In the data rows, 500 means zero.
Here are some points:
np.array([528, 545, 455, 555, 433, 501, 607, 421, 455, 471, 489, 426, 650, 488, 592, 524, 393])
np.array([547, 485, 476, 559, 483, 306, 668, 330, 469, 546, 491, 490, 575, 538, 566, 497, 397])
np.array([499, 565, 546, 528, 368, 577, 552, 499, 465, 433, 527, 360, 666, 502, 678, 438, 445])
np.array([467, 526, 485, 497, 518, 410, 618, 384, 471, 531, 518, 475, 600, 529, 569, 500, 391])
np.array([550, 514, 458, 613, 435, 406, 634, 356, 453, 488, 483, 414, 602, 514, 598, 548, 368])
np.array([516, 546, 526, 543, 444, 529, 586, 490, 460, 458, 489, 422, 644, 476, 663, 512, 413])
np.array([496, 564, 656, 587, 408, 608, 567, 511, 497, 411, 411, 387, 708, 484, 764, 491, 459])
np.array([528, 587, 520, 523, 387, 497, 591, 419, 459, 475, 485, 427, 576, 529, 652, 517, 372])
np.array([518, 461, 471, 479, 525, 489, 522, 437, 500, 553, 448, 534, 440, 481, 441, 573, 433])
np.array([476, 552, 557, 539, 433, 559, 495, 393, 461, 430, 529, 421, 651, 475, 599, 509, 456])
np.array([550, 546, 526, 496, 436, 479, 625, 443, 460, 544, 536, 522, 687, 483, 657, 516, 410])
np.array([518, 347, 417, 423, 673, 380, 314, 552, 592, 669, 515, 715, 103, 564, 67, 491, 686])
np.array([538, 587, 512, 462, 473, 470, 623, 408, 457, 488, 539, 431, 580, 482, 654, 529, 355])
np.array([517, 419, 444, 505, 570, 360, 471, 444, 521, 596, 459, 552, 389, 565, 330, 524, 522])
np.array([535, 572, 506, 550, 451, 462, 609, 391, 498, 453, 477, 466, 610, 506, 623, 545, 376])
np.array([398, 500, 541, 395, 547, 697, 310, 749, 564, 441, 520, 605, 319, 472, 347, 403, 657])
np.array([487, 584, 624, 474, 408, 602, 567, 511, 458, 485, 491, 389, 708, 378, 723, 490, 396])
np.array([547, 518, 477, 568, 451, 434, 630, 366, 473, 510, 504, 482, 609, 472, 624, 561, 372])
np.array([579, 586, 560, 533, 366, 607, 572, 532, 339, 457, 491, 449, 714, 445, 772, 492, 426])
np.array([501, 560, 538, 574, 403, 570, 576, 465, 504, 394, 464, 412, 605, 470, 682, 508, 342])
np.array([397, 443, 533, 447, 638, 677, 242, 690, 594, 482, 570, 614, 197, 486, 208, 407, 761])
np.array([533, 536, 552, 540, 440, 485, 657, 397, 455, 516, 452, 432, 615, 506, 657, 508, 389])
np.array([480, 427, 357, 478, 570, 320, 478, 389, 529, 624, 547, 617, 298, 548, 295, 529, 526])
np.array([567, 451, 437, 471, 494, 418, 515, 475, 545, 557, 453, 491, 336, 489, 397, 443, 511])
np.array([522, 566, 542, 580, 420, 557, 541, 468, 466, 439, 461, 399, 719, 547, 700, 506, 412])
np.array([549, 458, 531, 568, 368, 404, 627, 364, 494, 524, 484, 479, 585, 555, 597, 548, 315])
np.array([495, 565, 580, 530, 405, 612, 568, 514, 458, 407, 491, 426, 767, 438, 729, 431, 416])
Here are 33 more points, each followed by its number:
np.array([573, 491, 446, 578, 505, 246, 639, 287, 466, 592, 482, 517, 487, 572, 495, 575, 406]) 0
np.array([502, 525, 562, 590, 399, 572, 571, 440, 398, 445, 485, 402, 684, 451, 672, 497, 427]) 1
np.array([505, 568, 553, 539, 366, 642, 583, 487, 454, 375, 479, 327, 734, 464, 722, 499, 415]) 2
np.array([269, 499, 573, 225, 628, 863, 0, 999, 664, 392, 554, 636, 188, 340, 137, 277, 965]) 3
np.array([513, 570, 532, 540, 387, 537, 580, 461, 502, 455, 529, 382, 650, 557, 646, 425, 412]) 4
np.array([549, 419, 469, 558, 533, 386, 617, 353, 473, 599, 523, 502, 442, 524, 516, 550, 401]) 5
np.array([542, 392, 399, 451, 616, 439, 377, 527, 560, 601, 509, 734, 212, 534, 132, 486, 615]) 6
np.array([543, 444, 447, 551, 526, 318, 562, 340, 485, 575, 488, 540, 467, 567, 454, 600, 420]) 7
np.array([420, 609, 503, 542, 421, 576, 587, 466, 456, 442, 513, 387, 663, 393, 674, 507, 412]) 8
np.array([530, 586, 583, 570, 433, 622, 576, 483, 455, 423, 444, 396, 717, 459, 732, 499, 422]) 9
np.array([520, 543, 530, 555, 435, 448, 532, 419, 455, 474, 441, 426, 646, 413, 662, 525, 388]) 10
np.array([475, 434, 483, 524, 422, 387, 599, 365, 465, 534, 486, 498, 552, 531, 563, 566, 396]) 11
np.array([524, 470, 524, 554, 433, 478, 596, 422, 481, 356, 408, 406, 621, 485, 664, 521, 399]) 12
np.array([572, 356, 430, 522, 598, 308, 574, 334, 492, 608, 503, 560, 368, 579, 349, 563, 451]) 13
np.array([518, 440, 457, 512, 548, 383, 507, 462, 510, 576, 496, 562, 407, 601, 312, 523, 549]) 14
np.array([506, 438, 483, 552, 522, 353, 570, 395, 483, 585, 483, 473, 455, 562, 452, 554, 378]) 15
np.array([492, 565, 538, 558, 427, 576, 561, 498, 464, 430, 492, 412, 628, 460, 634, 516, 305]) 16
np.array([407, 496, 535, 404, 671, 703, 305, 724, 560, 451, 525, 599, 397, 417, 378, 413, 689]) 17
np.array([488, 441, 496, 408, 663, 562, 294, 653, 579, 514, 486, 622, 306, 510, 251, 426, 710]) 18
np.array([551, 395, 433, 441, 637, 376, 355, 536, 603, 505, 539, 629, 183, 617, 159, 448, 644]) 19
np.array([590, 427, 422, 557, 547, 246, 658, 281, 500, 631, 479, 524, 443, 595, 452, 594, 348]) 20
np.array([324, 513, 479, 414, 525, 612, 299, 740, 521, 436, 579, 519, 436, 448, 426, 415, 694]) 21
np.array([489, 605, 548, 528, 424, 583, 560, 501, 482, 429, 492, 388, 673, 437, 685, 494, 394]) 22
np.array([498, 587, 548, 527, 424, 584, 600, 544, 541, 429, 467, 409, 671, 422, 684, 493, 446]) 23
np.array([594, 483, 443, 570, 472, 391, 629, 347, 459, 547, 526, 446, 531, 535, 575, 544, 437]) 24
np.array([634, 456, 450, 551, 506, 325, 583, 370, 485, 587, 488, 585, 367, 564, 447, 570, 401]) 25
np.array([503, 355, 428, 480, 611, 341, 440, 454, 545, 623, 510, 658, 237, 580, 198, 519, 662]) 26
np.array([600, 517, 530, 520, 456, 445, 582, 385, 459, 507, 486, 548, 544, 545, 610, 538, 388]) 27
np.array([513, 586, 517, 537, 408, 601, 555, 497, 490, 412, 490, 384, 714, 447, 734, 504, 458]) 28
np.array([514, 533, 560, 530, 408, 661, 535, 580, 433, 411, 492, 370, 666, 462, 722, 527, 431]) 29
np.array([407, 542, 551, 412, 534, 588, 297, 728, 494, 418, 516, 512, 455, 441, 441, 411, 706]) 30
np.array([519, 397, 442, 502, 592, 326, 478, 359, 529, 650, 402, 615, 288, 584, 284, 543, 520]) 31
np.array([570, 434, 430, 576, 503, 316, 684, 295, 417, 587, 473, 525, 442, 568, 503, 630, 401]) 32
Which two of these numbered points are nearest to each point below, ignoring the 2 directions in which the first points spread most? Their numbers follow each, nearest first.
np.array([559, 580, 555, 536, 409, 592, 596, 485, 397, 409, 490, 359, 685, 489, 720, 526, 475]) > 24 29
np.array([564, 554, 540, 536, 433, 545, 574, 470, 463, 451, 490, 427, 651, 473, 756, 471, 425]) > 24 9
np.array([455, 372, 355, 422, 594, 405, 317, 576, 596, 605, 526, 630, 154, 596, 131, 469, 661]) > 2 4
np.array([547, 524, 484, 569, 445, 440, 588, 368, 377, 542, 475, 441, 664, 512, 619, 544, 368]) > 1 7
np.array([552, 561, 539, 491, 425, 551, 550, 467, 402, 469, 489, 407, 723, 452, 652, 507, 416]) > 18 9
np.array([506, 623, 553, 526, 366, 587, 558, 510, 440, 406, 492, 480, 608, 452, 700, 493, 440]) > 0 25
np.array([577, 485, 464, 524, 556, 410, 492, 413, 456, 536, 499, 600, 433, 610, 483, 529, 468]) > 27 7
np.array([537, 551, 621, 526, 433, 573, 558, 514, 440, 409, 492, 349, 690, 449, 766, 483, 411]) > 20 13
np.array([390, 473, 541, 326, 558, 676, 330, 707, 612, 438, 520, 539, 410, 448, 382, 403, 705]) > 3 23
np.array([513, 615, 586, 487, 417, 605, 575, 563, 456, 394, 491, 352, 758, 446, 728, 493, 375]) > 22 18
np.array([602, 433, 443, 593, 515, 303, 630, 291, 470, 549, 478, 543, 470, 574, 443, 641, 430]) > 7 32
np.array([519, 545, 526, 517, 413, 547, 652, 518, 460, 465, 489, 394, 642, 556, 655, 516, 392]) > 20 29
np.array([521, 413, 387, 422, 674, 396, 256, 577, 593, 619, 515, 709, 46, 586, 67, 478, 618]) > 25 27
np.array([506, 327, 423, 437, 626, 389, 344, 576, 579, 599, 524, 604, 148, 580, 120, 525, 656]) > 29 2
np.array([524, 580, 461, 548, 422, 539, 615, 449, 488, 460, 505, 408, 704, 472, 693, 525, 401]) > 28 22
np.array([507, 560, 497, 534, 499, 559, 600, 470, 579, 445, 491, 417, 687, 361, 669, 613, 431]) > 23 28
np.array([539, 381, 391, 533, 541, 304, 462, 333, 511, 622, 548, 578, 306, 563, 330, 546, 474]) > 1 7
